One hidden turn or mirror swaps the rows below in pairs. Which row is each named row swapped with?
The rows were stretched afterwards, more along some directions than others.
Ranef: [-14  -9   5 -30  14  16   3  17   2  23 -15   8  11  -6   0  25  36]
volep: [ -4   0  25   5  36 -17   0   9  42  -4 -15  12 -10   2   3   8  22]
Pebat: [ 4 -5  5  5 41 -4  5  5 47 -8 -2 19  2  0 13 -6 29]
raten: [ 22 -11 -21  -2 -14  27  -1  -7 -41   3 -10  -9  -3   0 -24  -4  -2]
Fere: [ 11  -1 -35 -20 -14  37   1 -15 -38  -3 -13 -12  -4 -10 -18   3  -9]
boru: [-19   2 -24 -31 -21  25 -12 -10 -17 -16  -3 -29  -5 -27   0  -4 -18]
fik: [  7   4 -21  -9 -20  22   4 -11 -36   0 -19  -6 -11 -10 -20   9  -8]
Fisi: [ -6  -2  22   1 -39   4 -10  12 -23   8  -6 -18 -12  12  -2  -9  -5]
Maf: [ -7 -11 -43 -17  -6  22  10 -19  -1   4   2 -16  14  12  -5   8 -31]
kar: [ 16 -33  -4  -2  16   7  16   3  -5  10   3   7   9  11  -3   7   3]
vil: [-14   8  30   2 -40   4  -9   9 -29   9   2 -21   1   8   2  -4  -4]
tifu: [  1   4 -28 -14 -17  22   8   0 -33   1 -10 -11  -3 -13 -12   8  -5]
piz: [  7  -9  13   2  33 -16  -2   7  40  -6  -2  17   4   4   4  -2  20]
vovil: [-16   2  20   3 -48   4 -14   3 -24  10   0 -14  10  -1   6  -8  11]
siro: [  5 -13  26   2  30 -11   0  10  39  -4  -3  27  -4   2   8  -9  33]
Ropuz: [ 28 -32  -7  -7  23  17  14  -1  -8   5   5   9  -2  10 -10  -5  -6]
Nik: [ 10 -10  15   0  31 -14   1   7  37  -3   0  19   5  12  11 -19  19]
dalo: [  0 -20   4 -30 -19  27 -10   7 -39  18  -2   1   7  -8 -16  13  19]
pip: [ 24 -28  -2   2  14  12  17  -3   0  16   5  20  11  11  -9  -8  10]
ped: [  2  -9 -20  -5   1  13   3 -13  10  -6  -3 -20   0  18 -14   3 -31]
tul: [  9 -16  -4  -9   1  10  -5   8   8  27  -4  15  -4  -5 -26  18  10]
Beli: [ 17 -14 -27  -3 -15  27   8   0 -38   8  -6 -12  -1  11 -16   2   2]
Sot: [ 20 -19  -7  -8  16  12   6  11   4  26 -12  13 -10  11 -34  28   4]
viri: [ -6   9 -32 -16 -20  35  11  -3 -34   7  -7 -13   4 -12  -3  10  -3]
dibe: [  5 -10  -9   2   9   3  -4  -4  13  26  -5   8   3   9 -24  25  17]
nonof: [-17  -3 -37 -24 -26  28  -6 -26 -14  -7  -4 -31  14 -13   4   4 -13]
kado: [ 11 -13  31   4  28 -17  -9   8  37  -5 -10  21 -13   3  -3 -11  22]
Rukap: [-21  -8 -21 -27 -14  28  -6 -17  -8 -12   7 -16   9 -25  -5   9 -11]
mobi: [ -1   5  15   5  29  -5   3   2  45  -5  -6  14  -6  -3   6 -12  10]
Rit: [-21  -7 -32 -20  -7  17   2 -17   2 -10  -2 -32  16 -14   9  -2  -8]
vur: [ -6  -4  33  10 -36   0 -17  16 -28   6   2 -16   1   5   9 -11   0]
zadof: [ 16 -15  -5 -10  14  13  20  -4  -5  15   6   8  -4  10 -14  12 -15]
nudo: [-11 -13   1 -32   4  25  -6  14  -7  16  -1  14   1 -28 -14  32  24]
Luzut: [ -9   7  27  -6 -39   6 -15   9 -24   1 -11 -18 -16  -2  -3 -15 -19]
fito: [ -6  -8  29  -8 -44   6 -23  11 -29   8  -2 -13  -2  -3   4 -15   0]
Goriz: [ -2  -2 -38 -15  -2  30   7 -27   3  -4   0 -17  12  11 -14   1 -32]
sel: [ 26 -19  -7   0  18   8  17  -8  -1  14   8   9  -2  14 -11  -7  -5]
Luvam: [ -9 -15  -3 -32  -8  23  -7  17 -14  23 -11   6  14 -10   5  23  32]
Rese: [ 22 -32  -4   1  18  15  16   0  -4  10  16  13   3   7  -3  -4   9]
Visu: [ 18 -32   9   0   5   8  16   2  -3  20   9  19   5  13  -3  -2  11]

Swapped with Rit: Ranef
Swapped with Fisi: Beli
Swapped with dalo: boru
Swapped with Luvam: nonof

